In the data rows, 128 means zero.
Here are some numbered points:
[145 144 118  96 138 161 128  96 150 160 160 141 160 125 107 110] 0
[ 93  96  98  80 140 164 128 112 102  80 144 148  96 101 134 137] 1
[ 67 176 186  80  70 119 128 160 136  80 176 193 112  86  17 157] 2
[156 144  88 144  93 140  96  96 147 160 128 100 176 156 134 100] 3
[ 76 128 114  80 179 178 112  96  94  80 144 151 128  91 157 137] 4
[170 112 119 160 113 123 144 112 144 160  80  96 128 169 143  93] 5
[ 75 160 176  80  50 105 160 160 142  80 160 191  96  95  12 154] 6
[150 128 126  80 138 159 144 112 153 144 160 153 144 121  88 113] 7
[155 160 105 144 142 136  96 112 120 144  96  88 176 161 172  92] 8
[ 85 176 181 176 123  83  96 160 193 176  80 117 144 130 159 149] 9
[153 160  83 128 131 136  80 144 109 128 128  86 176 155 147  96] 10
[ 88 176 149 160 128  79  80 176 148 112 144 117 144 124 126 151] 11
[150 160 131 128 133 151 144  96 158 176 112 123 160 143 139 104] 12
[101 128 126 160 185 146 160 176 114 176  80 125  80 158 177 158] 13
[ 95  96  99  80 144 160 144 144 100  80 176 166  80  91 101 137] 14
[172 112 108 160  93 123 144  96 152 160  80  96 112 171 134  93] 15
[139  80 219 144 157  84 176  96  84  96 128 171  80  77 129 171] 16
[143 160  92  96  85 166  96  80 176 176 160 131 176 131 102 113] 17
[165 112 102 112 137 126 112 144 104  96 128 100 128 154 127  91] 18
[ 83 144 100 112 153 184 128 160 143 176 160 162 112 126 128 177] 19
[ 70 144 129  80 192 187 112  80 104  96 144 161 144  86 163 141] 20
[136  80 174 144 124  86 176 112  71  96 160 155  96  80 120 173] 21
[ 91 176 176 176 108  81  96 160 199 176  80 112 144 140 160 150] 22
[ 97  96 113  96 142 153 160 112 110  96 112 141  80 107 142 131] 23
[121  80 176 112  69 121 176  80 153 144 176 207 112  55  70 195] 24
[146 144 115  96 149 155 112 112 131 128 144 125 160 136 125 101] 25
[ 69 176 174  80  76 109 128 176 111  80 176 180 112  94  26 151] 26
[ 85 160 140 160 123  80  80 176 146 112 144 119 144 122 125 152] 27
[145 144 105  96 133 158  96 112 140 144 160 130 176 130 113 108] 28
[ 97 160 135 176  90  71  80 176 167 128 112 107 128 136 128 151] 29
[180  96 127 128 148 108 160 160 109 112  96 104  96 160 122  87] 30
[ 97 144 138 176 184 156 160 176 123 176  80 124  80 159 188 158] 31
[166 112 109 112 151 124 112 144 103  96 128 110 128 148 116  92] 32
[112  80 183  96  96 130 176  80 141 128 176 205 144  51  87 193] 33
[111 144 130 176  67  49  80 176 173 160  96  87  96 156 132 140] 34
[152 160 131 144 144 150 112  96 149 160  96 109 160 149 153  98] 35
[101 128 114 160 162 153 160 176 124 176  96 132  80 153 157 160] 36
[167 112 116 112 169 118 112 160  86  96 112  98 128 156 134  90] 37
[158  96 122  80 145 147 144 144 131 112 176 151 112 123  73 105] 38
[170 112 139 160 152 118 160 128 122 128  80  96 112 166 157  86] 39
[ 89 176 145 176 124  78  80 176 150 128 128 110 144 128 139 150] 40
New points follow, each followed by the numbers of its three nearest points above, looking only along the 2 directions in which the numbered points spread most, smallest number first.
[143 176  87 112  76 172 112  80 187 176 160 131 176 136 106 114] --> 17 28 30
[170 112 115 128 138 123 128 144 120 112 112 103 112 156 124  91] --> 12 18 30
[148 160 139 144 146 152 144  96 151 160 112 121 160 140 142 101] --> 3 12 30
[123  80 168 128  66 116 176  80 146 144 176 192 112  64  82 191] --> 21 24 33
[140  80 146 160  91  79 176 112  75  96 128 128 112 104 145 170] --> 16 17 19
[124  80 190 112 103 113 176  80 125 112 176 194 112  59  85 187] --> 21 24 33
[107 112 119 160 180 139 160 176 105 160  80 118  80 164 173 150] --> 3 12 13
[ 95 160 121 176  68  70  80 176 173 160 128 104 128 137 121 150] --> 9 29 40
[174  96 124 144 129 120 160 128 131 128  96 108  96 160 124  92] --> 12 30 37
[114  96 101 160 177 130 144 176  80 128  96 106  80 169 168 147] --> 3 12 35
[ 97 144 103 144 146 165 160 176 134 176 112 138  96 148 147 164] --> 13 17 36
[166 128 137 160 188 120 112 144  90 112  80  76 144 166 183  81] --> 5 8 39
[157 160  99 160 144 128  80 128 100 112  96  66 176 171 185  88] --> 5 8 39
[ 96  96  85  80 121 162 144 144 108  80 176 175  80  90  80 141] --> 1 14 21
[141 160 102 112 115 164  96  80 155 160 144 122 176 139 127 110] --> 18 30 32
[114  96 109 160 176 127 160 176  84 144  80 107  80 171 170 147] --> 3 12 35
[150 128 125  96 155 154 128 128 130 128 160 143 144 127  99 105] --> 0 7 23
[148 176  80 144 111 145  80  96 130 160  96  73 176 166 171  98] --> 5 8 15
[154 128 119  96 161 144 112 144 112 112 144 118 160 140 127  99] --> 25 28 32
[166 144 134 160 157 123 128 112 117 144  80  83 144 168 176  88] --> 5 8 39
[124  80 202 112 118 112 176  80 128 112 176 200  96  57  86 187] --> 21 24 33
[ 76 176 158 176 139  96  80 160 165 144 128 122 160 118 148 157] --> 11 29 40
[159 112 124 128 146 131 144 128 122 128 112 112 128 154 133  95] --> 18 30 37
[102  80  83  80 119 155 144 144 104  80 176 166  80  94  82 139] --> 1 14 38
[105  96 109 128 160 130 144 144  72  80  80 107  80 133 188 116] --> 18 30 32
[158 128 117  96 135 142 128 128 135 144 144 127 144 137 106 102] --> 0 25 28
[149 160 124 128 137 151 112  96 146 160 112 115 160 141 138 104] --> 3 12 30
[142  80 154 176 104  71 176 112  63  96 112 116 112 112 167 162] --> 17 19 36
[170 112 116 128 136 126 128 144 122 128 112 104 112 156 123  93] --> 12 30 37
[101 128 102 144 146 162 144 176 130 176 112 136  80 151 145 164] --> 13 17 36
[118  80 190 128 113 116 176  80 119 112 176 192 128  57 101 186] --> 21 24 33
[164 128 112 144 131 130 128 128 127 128 112 106 144 156 131  93] --> 3 12 30
[146 160 104 128 100 157 112  80 169 176 128 119 176 144 124 108] --> 3 12 30
[158 128  85 112 134 132  96 144  97  96 144  97 160 150 130  95] --> 18 30 37
[144 160  98  96 138 153  96 112 125 128 144 110 176 139 134 103] --> 18 30 32
[142 176  92  96  83 168  96  80 182 176 160 135 176 134 101 115] --> 0 17 28
[169  96 107 112 146 123 128 160  97  96 128 105 128 152 115  90] --> 18 25 32
[ 83  96  73  80 126 177  96 128 106  80 176 164 112  85  99 143] --> 1 14 38
[123  80 198 128 124 110 176  80 113 112 176 191 112  63 104 183] --> 21 24 33
[102 144 124 176 159 149 160 160 130 176  80 121  80 166 181 156] --> 13 31 36
[150 176  76 144 128 135  80 128 103 128  96  61 176 167 180  94] --> 5 8 15
[166 144 112 160 145 124 112 128 113 128  80  78 160 170 176  89] --> 5 8 15
[150 128  85  96 145 141  80 144  97  96 160 101 176 143 126  97] --> 18 25 32
